(in the rows, 128 means zero)
Where one turn sends some rows of the set: a few examples, then the rows asked:
q746: [143 101 150 112 140  94 144  93 124 139 120 126 137 132 135 141 137 142
 149 126 116 122 135 102 147 136 153 124 134 120 125 112 124 175 112 104]
q802: [126 108 151 147 127 171 103 101 109 162 151 131 128 135 107 106 115  96
 124 126 104 136 149  92 166 152 139 170 118 112 121 108 143 115 134 138]
q433: [107 134 123 124  97 138 126  90 127 130 108 139 133 114 101 105 126 151
 137 171 109 154  96 139 147 125 101 154 125 145 131 112 112 108 164 123]
q265: [103 119 137 112 121 120 120 170  99 116 154  91 128  78 120 109 130  84
 122 116  97 121 128  92 160 132 122 168 150 125 141 120 116 109 136 116]
q836: [109 115 153 128 113 125 132 158 112 119 161  91 130  94 117  90 146  86
 114 112  95 130 137  80 161 129 127 165 143 127 138 117 127 110 142 110]
q474: [149  99 142  93 150 107 144 100 119 135 122 128 150 118 133 152 119 142
 154 147 126 131 129 111 144 132 146 129 147 124 130 116 119 167 114 111]
q416: [128 150 159 116 129 120 159 132 102 130  87 117 110 112 120 140 161 136
 154  90 116 112 119  97 126 145 144 142 103  94 137 122 110 120 132 130]
q465: [142 113 126 150 122 140 128 156 147  68 107 118 136 111 117 121 134 127
 122 147 134  98 140 147 121 123 156 139 131 134 112 114 132 107 168 117]
q128: [107 120 140 126 114 127 141 148 101  96 159  99 138  71 113  98 129 105
 107 119 108 124 139  85 151 118 119 178 137 124 121 128 132 105 149 124]
q48: [143 128 172 123 126 137 117 134  94 149 188  83  90 113 132 123 134  96
 121 123 125 144 114 144 135 132 133 123 122 131 170 135 125 140 155 147]
q888: [143 129 126 140 109 121 100 121 105 135 159 101 106 136 152 121 132 105
 116 143 119 153  98 159 125 124 130 105 116 141 159 129 128 126 172 149]
q698: [122 148 142 108 140 117 143 153  95 132  84 111 109 104 123 147 141 131
 155  98 113 103 107 116 122 149 143 145 109  88 131 123 109 116 133 141]
q612: [145 131 136 128 119 119 110 106  93 133 151 110  98 122 151 159 131 115
 124 125 128 141 107 142 128 128 139 109  98 135 173 133 109 156 147 150]
q875: [118 104 154 142 137 172 101  99 116 158 148 136 127 126  93 135 117 112
 112 138  99 124 121 119 162 153 135 178 107 122 104 109 136 133 140 142]
q114: [124 100 152 147 141 160 102 101 106 146 154 127 127 120  99  99 103 113
 125 133 112 115 153 116 156 147 142 173 136 112  92 118 157 117 138 142]
q595: [ 87 137 149 124 132 123 144 158 111 114 165  79 140  84 119  95 136 102
 128 130 104 129 133  80 155 130 125 136 136 141 123 136 124 104 143 114]
q263: [120 136 119 132  96 136 130  95 120 114 106 140 113 110 103  89 103 170
 154 161 126 130 134 147 143 121 114 149 137 133 127 113 134 108 158 126]
q557: [138 104 148 128 148 171 104 110 105 166 151 128 141 130 110 117  99  99
 131 143 111 139 140 106 159 152 138 169 133 105 114 112 145 113 134 146]
q694: [147 135 162 132 109 159 107 117 102 122 156 100 102 113 129 129 136 100
 134 143 145 145 115 160 126 128 135 114 121 155 182 137 107 121 164 140]
q21: [142 121 134 153 109 154 117 162 160  88 102 120 116 130 117 119 143 116
 132 140 128 103 139 146 133 134 160 131 124 139 141 100 122 106 163 104]
q347: [106 167 155 124 143 144 155 138 103 125 101 110 111 100 113 144 136 145
 159 109 126 109 125  99 127 146 146 127  88 111 126 135 109 110 134 141]
q822: [135 116 122 139 122 146 102 172 143  84 101 112 125 118 121 130 130 103
 136 146 126  98 129 152 128 140 158 135 139 135 135 108 116 101 159 112]
q422: [133 134 112 113 102 144 132 114 130 132 112 138 125 120 117  97  97 151
 155 178 122 154 122 142 149 121 107 145 138 130 148 103 127 105 157 126]
q289: [153 137 172 117 131 122 130 114  91 144 147  89 109 123 140 130 156 111
 141 127 138 146  99 152 112 134 140 100 124 132 162 144 113 130 158 143]
q95: [128  95 147 108 143  93 138  96 131 137 130 122 147 123 121 147 141 144
 128 145 104 124 105 125 144 132 140 133 136 137 107 115 119 176 132 104]
q790: [135 124 144 136 118 133  94  99  76 142 165 101 123 120 146 136 140  81
 114 125 124 155 105 124 132 134 132 123 113 139 157 143 115 124 152 158]
q394: [122 131 136 153 138 156 122 171 157  91 129 102 120 121 118 128 126 121
 134 151 128  98 143 141 135 139 165 111 117 148 122 116 128 113 157 111]
q645: [131 101 149 109 143  93 144  83 107 122 124 123 142 105 121 132 127 154
 149 129 124 111 136 113 141 129 144 135 152 127 104 128 128 165 118 108]
q275: [130 144 148 122 140 123 162 135  99 115  97 120 114  99 115 143 140 150
 136  97 121  98 125 107 120 135 146 156  97  88 111 126 129 122 139 146]
q381: [126 135 115 132  84 134 130 103 138 123 103 139 122 131 119  84 121 150
 153 166 120 152 127 135 148 120 114 134 133 139 148 101 125 105 158 112]

q694 moves to q790
q95 moves to q394
Where do these go?
q746 moves to q21
q422 moves to q265
q114 moves to q275

Where one turn sends some rows of the set: a few examples, then the rows asked:
q791: [110 146 141 112 126 123 149 139 153  90 106 155 146 126 157]
q331: [133 152  93 147 117 118 130 174 152 139 139 117  97 122 107]
q156: [103 144 145 102 122 116 134 128 150 109 111 134 143 131 173]
q81: [ 92 144 147  94 122 123 141 125 149 122 117 130 139 133 155]
q313: [117 167 131 159 136 159 117 128  93 143 134 148 121 119 127]
q434: [160 153  92 156 112 108 132 173 153 116 130 125 107 123 141]
q576: [ 67 144 138 110 124 115 116 142 159 139 123 124 128 126 142]
q677: [134 170 126 170 133 149 112 128  96 126 125 155 124 120 151]
q443: [133 122 120 142 141 134 110 142 123 158 124 129 115 124  90]
q896: [128 168 132 158 135 159 121 124  93 137 131 148 126 122 135]
q837: [171 153 106 130 115 122 157 153 139 109 127 127 118 129 134]
q301: [ 69 145 132 123 123 106 106 150 166 134 120 127 123 122 154]
q297: [171 154  99 144 113 113 147 160 148 108 127 126 114 127 141]
q338: [112 147 133 129 126 112 130 149 162  88 102 158 143 121 171]
q218: [ 97 146 123 143 125 103 115 160 168  95 105 157 133 120 169]
q801: [129 167 123 179 134 147 105 137  98 130 127 154 120 116 149]
q546: [119 168 120 179 132 145 100 139 100 138 130 153 118 116 143]
q937: [ 64 145 126 131 128 114 114 162 167 123 117 146 122 119 128]
q8: [112 166 122 175 133 148 102 140 101 143 133 148 115 114 133]
q769: [178 123 126 141 139 130 125 129 116 122 110 142 134 129 133]
q772: [ 63 145 133 115 131 124 129 154 159 129 120 142 131 123 118]
q868: [141 155  90 157 115 107 127 176 157 129 134 122  99 120 124]
q163: [107 144 139 117 123 107 122 135 158 106 109 135 139 130 184]
q244: [176 123 118 158 139 120 107 138 122 120 108 143 126 124 141]
q610: [ 80 145 120 143 128 103 106 167 171 109 112 151 126 116 149]
q870: [131 123 113 159 142 123  94 151 129 157 123 129 110 120  99]
q848: [134 167 130 163 134 155 122 124  91 129 127 153 127 122 143]
q377: [145 153 106 120 115 131 158 154 139 135 139 116 111 128 101]
q354: [161 151 111 122 114 129 165 148 135 122 132 121 116 132 115]
q534: [ 97 145 145  99 127 130 153 134 149 104 109 150 146 130 137]
q414: [164 122 130 128 140 138 131 124 112 136 116 134 131 127 113]
q514: [147 121 127 130 142 140 125 130 117 149 123 129 125 128  93]
q441: [145 121 108 171 142 114  88 156 131 145 117 136 111 120 120]
q613: [113 169 125 165 136 155 110 132  98 145 134 148 118 118 127]
q926: [161 123 111 172 140 113  91 150 132 128 112 141 117 119 137]
q559: [ 78 143 142 102 129 129 147 143 152 119 117 144 139 127 120]
q887: [131 152 102 131 116 123 147 164 146 141 142 115 103 124  97]
q374: [ 83 146 127 132 123 101 103 149 168 122 114 132 127 124 171]
q4: [ 77 145 144  99 126 123 132 132 152 131 120 126 134 129 142]
q558: [ 96 146 130 130 120 100 109 145 165 112 110 135 133 124 182]

q546 moves to q8
q434 moves to q868
q937 moves to q772
Where do these go?
q576 moves to q4
q769 moves to q244

Where one turn sends some rows of the set: a few examples, then the rows asked:
q625: [ 86 147 125 125 137 167 126 130 134 139 120  97 116]
q976: [ 89 145 100 115 118 151 118  99 112 113  96 122 134]
q637: [127 110 118 112 134 135 117  89 127 126  95 129  89]
q795: [106  99 106 126 125 122 123 118 118 101 173 113 152]
q876: [104 131 109 135 124 150 107  94 157 140 144 131  96]
q145: [139 127 105 139 122 118 125 121  90 136 163  87 148]
q83: [128 144 109 101  98 100 121  94  97 125 137  92 139]
q666: [117 101  97 120 112 114 122 121  99 153 152 135  99]
q202: [131 158 148  99 113 151 112 136 144 125 136 107 111]
q573: [100 103 128 102 168 124 114 103 108 138 144 120 147]
q85: [119 119 138  89 127  92 120  94 108 139 160 111 117]
q990: [156 137 113 126 114 143 120 133 105  91 132 136 144]
q24: [113 147 121 147 129 117 111 108 126 108 151 121 172]
q442: [104 102 128 120 125 128 163 107 121 141 124  96 104]
q192: [147 125 104 134 115 129 147 125 100 143 158 101 144]
q922: [146 136 110 124 108 145 103 121 103 103 128 142 156]
q365: [125 158 117  99  80 140 114 122 123 122 118 113 140]
q403: [127 125 148  85 137 125 100 121 128 120 155 114  88]
q917: [148 147 139 134 156 124 103 107 130 135  99 108 125]
q643: [128 145 123 142 139 116 115 111 112 126 145 121  65]
q282: [ 96  99 118 121 117 115 125 120 100 152 165 131 103]
q615: [119 162 111 147 129 134  87  96 144 109 127 132 125]
q925: [113 142 107 121 152 123 125  78  98 119 121  96 149]
q560: [130 158 154 136 130 135 129 122 125 123 131 159 115]
q685: [103 113 118 105 167 151  98 135 118 117 142  98 106]
q845: [118 122 139 124 133 116 106 147 115 128 108 126 161]
q878: [110 104 103 129 131 140 128 106 139 126 175  96 103]
q5: [113 105 114 124 125 117 132 146 100 102 124  81 129]
q682: [131 164 153 139 128 155 128 107 134 130 132 142 121]
q538: [121 135 126 132 134 135 111 108 114 110 146 120  61]

q878 moves to q615
q5 moves to q637
q685 moves to q976
Where do these go?
q403 moves to q365
q643 moves to q990
q682 moves to q145

